In the data rows, 128 means zero.
Here are some points:
[ 86 113 147 106 122 138 169 106 160 118 153 111]
[ 65 188  94 140 145  96 222 150 223  59 159  43]
[130 124 177 119 145 115 140 103 103 105 132 123]
[135 106 115 138 129 107 130 164 129 153 118 156]
[128  91  52 162  74 117 132 113 130 123 109 186]
[129  93  55 175  73 137  67 196 105 172  52 255]
[166 109 116 147 165 162  37 129 115 163 161  42]
[  6  86 104 140 160 135 213 157 220 113 151 108]
[190  13  10 190  81 187  62 255 122 255 140 223]
[137 109 125 197  97  46 197 102 122 141 172  36]
[119 136 167 115 150 158 152  99 135 131 161 117]
[145 138 149  94 164 106 123 144 104 107 158  89]
[121 115 127 151 144 112 177 132 177 102 146 111]
[121  84  49 176  87 132  80 205 121 176  58 255]
[119 133 169 113 127 168 126  45 127 131 147 119]
[147 105  57 149 104 145 147 138 142 183 116 171]
[145 128 131 122 165  96 123 147 124 131 134 130]
Then 16 other points, each followed by its number:
[128 121 158 121 136 104 131 105 134 123 157 109] 0
[155  95 141 165 169  86 125 153 109 177 131 155] 1
[140 105 108 148 157  97 103 169 133 138 140 146] 2
[120 218  54 121 114 107 115 180 129 157  81 194] 3
[150 232 164  59  96 150  89 116  82  71  94  83] 4
[119 122 168 121 116 163 129  33 135 141 153 125] 5
[132 125  89 113 156  62 200 103 157 105 151 137] 6
[ 68 161 162 125  56 174 110  84  92  84 114 139] 7
[204 165 127  72 141 110  56 170  39  95 131  73] 8
[113 116 104 109 135 216 171 195 156 209  85 158] 9
[141 162 159 101  83 150  88 125  70 100 116 125] 10
[125  94  66 158  79 120 132 108 129 117 115 181] 11
[142  63  56 182 122 182 120 172 117 169  97 192] 12
[110 207 165  22 118 139  68  63 113 144 128  64] 13
[107  85 126 147  71 103  38 224 148 221  79 171] 14
[159 166 162 105  97 148 113  94  45 121  92  91] 15
Which of these numbered points is nearest to each point below, ignoring the 3 directions in which the first points spread most? Its number follows each.
[205 147 155  60 126  68  79 175  59 100 160  79] > 8
[ 95 127  99 159  90 174 159 157 193 137  98 179] > 12
[123 208  63 120 121 105 116 175 129 153  89 184] > 3
[120 127 166 119 115 158 126  39 133 136 148 125] > 5
[154 159 154 113 102 147 116 101  59 126  97 100] > 15
[129 115 155 125 138 103 125 112 136 127 155 118] > 0
[133 107 121 188 102  68 195 114 127 151 161  51] > 11
[126 210 151  34  88 143  81 113  80  98 103  62] > 4
